One vector is turned by the same rotation once a tick. Each row is the vector after some number of ticks, and that number follows the row.
The counts run from 0 to 92.
[ -4  -8   0  -6  -2 -15 -21  16 -11  25 -29 -25]
68
[  4 -19  13   3  -8  -9 -16  32 -15  23 -27 -17]
24
[ -9  -3  24  15 -12  14 -25  33 -12 -17  -7  11]
73
[ 26   0   0 -13  26  -8  40  -3  -1  13  -5  -1]
50
[ 15  12  15  11  14  23  27   3   4 -29  18  18]
90
[ -7   0  -3 -20  16 -17 -14  -1 -12  14 -26 -33]
17
[ 30  -2   1  14  -4   0  39   0   6  17   6 -21]
42
[ 10  13  15  29 -15   6   2  -7   5   7  10 -45]
35
[ 21  -3 -10 -24  31 -13  30   2  -2  18 -22  -4]
7
[ -3  -4   8   6  -9 -12 -20  14 -11  22 -21 -31]
25
[-10  -1   2   1  -3  -9 -25  10  -8  15 -18 -37]
69
[-14   8  10 -11  19   5 -27  15 -14 -27 -25  15]
64
[  0  -7  -4 -19  15 -18  -7  12 -10  19 -32 -17]
16
[-13  21   0 -22  35   5  -9 -12  -7 -27  -9   0]
11
[  2   9   1 -20  40   9   9   9  -9 -19 -18  30]
56
[ -3  20  -4 -15  33   2  13 -29  -4 -11  -6 -19]
53
[  4  12  25  28 -13  22  -3  13   3 -24  10   3]
81
[ -1  -8  23  19 -15   6 -15  42  -8  -7 -13  11]
74
[-14   1  17  -4   8   5 -31  26 -13 -20 -24  12]
21
[ -2   0  26  27 -18  18 -11  32  -6 -18  -1   7]
30
[ 25  -6  21  30 -13  14  25  28   1  -3   4  10]
83
[  4  -3  -2 -24  35  -4  12  15 -11  -8 -26  23]
57
[ 16 -10  15  28 -21  -3   5  25  -1  21  -4 -26]
33
[  6  21   3  -6  31  15  14  -9   1 -32  10  12]
3
[ 20  -9  24  23 -22   5   6  35   1  11  -9  -9]
32
[ 26   9  11  10  13  16  34  10   5 -15   3  23]
91
[  0 -11  12  -4   7  -3 -17  31 -15  11 -35  10]
66
[  4   9  11  23 -20   0  -6   1   0  11   5 -41]
78
[ 17   3   0 -15  32   9  29   9  -6  -8  -9  26]
5
[ 26  -3   8  20  -9  -2  32   7   6  18   4 -25]
85
[ 22   8   5  14   4   0  32 -17   7  11  13 -33]
43
[  7  -7 -10 -22  31 -15   9  12  -9  12 -32   9]
58
[  9   3 -11 -19  33 -17  22 -15  -1  16 -15 -19]
8
[  3 -11  -5 -17  21 -14  -2  20 -11  18 -30   1]
15
[29 -5  8 15 -3  6 38 12  8 13  1 -6]
41
[-16  10   8  -1  -9  -4 -37   1  -7   1 -13 -35]
70
[ 10  11  24  28  -9  28  10  10   4 -27  14   8]
38
[ -8  -3   7 -10  14  -2 -22  30 -16 -13 -28  17]
65
[  8  19  10   3  21  22  16 -13   4 -29  19  10]
46
[ -4   4 -14 -27  25 -22  -7  -3  -8  15 -25 -25]
60
[-18  10  23  10  -7  13 -33  16  -7 -22  -7  -6]
72
[ -4  23  -2 -18  38   9   6 -21  -1 -26  -1  -2]
54
[-24  16   9 -15  25   4 -28  -1 -13 -21 -15  -3]
63
[ 20   1  22  24  -7  28  21  19   6 -16  10  18]
39
[ 14  18   4  11  11   8  25 -25   5  -8  15 -31]
44
[ 21  -4  -3 -11  28  -7  34   8  -4   8 -14  12]
6
[ 15  16   6  21  -6   8  23 -20   6  -1  16 -35]
87
[ 26  -9  17  23 -12   5  29  21   6  14   2  -4]
84
[-10  18  -7 -22  38  -5  -3 -23  -7 -12  -6 -21]
10
[-20  13  14   8  -6   5 -40   4  -8 -13 -11 -25]
71
[  7  22  10  19   5  17  19 -19   8 -18  21 -18]
88
[  7  17  23  28  -6  22  -1  -2   7 -23  19  -9]
37
[24 -5 16 22 -5 12 34 21  7  1  3 13]
40
[-15  12  20  18  -9   9 -31   7  -2 -19  -2 -24]
28
[-10   9   5 -21  34   7  -9  -1 -11 -25 -15  22]
12
[ 22   9   8  24  -7   5  27 -10   8  10  13 -33]
86
[  5  19  20  27 -12  19   1 -10   7 -11  16 -30]
36
[-12   9  17  15 -12   3 -28   3  -4  -4  -4 -41]
27
[ 19   4  -7 -14  29  -9  31 -13   1  14  -7 -24]
51
[ -1  18   3 -18  40  11  -1  -9  -6 -27  -9  17]
55
[ -3 -15  14   1  -5  -9 -19  35 -12   9 -30   5]
23
[  4  25   2   0  25  11  19 -27   5 -24  13  -4]
2
[ -8  10  26  26 -10  19 -25  16   0 -22   1  -2]
29
[ 20  13  -4   0  17  -2  33 -20   5   6  14 -31]
0
[  8 -17  16  19 -17  -1  -5  38  -9  12 -19  -2]
75
[  8  25   8   9  18  11  23 -23   8 -19  23 -14]
45
[-12  10  -6 -27  24 -15 -15 -12 -10   1 -22 -29]
61
[ 10  22  -5   2  20   3  27 -28   4  -8   9 -24]
1
[  8  15  -9 -16  28 -10  20 -25   2   4  -5 -26]
52
[-23  13   7 -11  11   1 -34  -4 -11 -15 -15 -21]
19
[  8  10   3  -5  30  13  19   3   3 -24   2  27]
4
[ 24   6   5   0  22   7  38   9  -1 -16  -3  22]
48
[-19  12  13  -4  12   7 -35  10 -13 -22 -18  -2]
20
[ 10   0  26  31 -13  22   8  25   2 -16   8  11]
82
[-19  12   3 -15  13  -8 -27  -9 -11  -1 -17 -30]
18
[  6  -8  11  21 -24  -2  -5  17  -2  22 -11 -40]
77
[ 12  20  11  16  10  20  19 -10   9 -28  21  -1]
89
[  0  19  -9 -25  30 -12   7 -22  -7   3 -10 -21]
9
[ -8  -7  16  -2   5   0 -27  33 -13 -10 -28  16]
22
[  0  13  20  26 -16  10 -12  -5   2  -9  11 -35]
79
[-19  15   0 -19  24  -2 -28 -10 -14 -16 -12 -17]
62
[  3  -6   4 -24  31  -7  -5  22 -13   2 -30  20]
14
[25 -1  1  5 15  8 42  5  1  2 -1 19]
92
[ -5   0   3 -20  29   4  -7  18  -9 -22 -23  26]
13
[ 12 -12  16  23 -20  -8  -8  29  -4  25 -13 -20]
76
[ -3  17  21  30 -15  19 -12   7   2 -23  15 -20]
80
[22 -1 -1 -8 23  0 40  8 -1  5 -8 20]
49
[ 13  12   6   4  18  19  25  -5   4 -28   9  20]
47
[ 12  -3  14  23 -19   0  11   7   2  19   1 -36]
34
[  6  -8 -11 -23  31 -19   6   8 -10  23 -28 -11]
59
[ -8   0  10  11 -12 -10 -25   8  -8  13 -14 -44]
26
[  6  -7  22  27 -19   9  -6  36  -3  -2  -7   8]
31
[  0 -13   2  -7   5 -16 -15  31 -14  23 -32  -8]
67
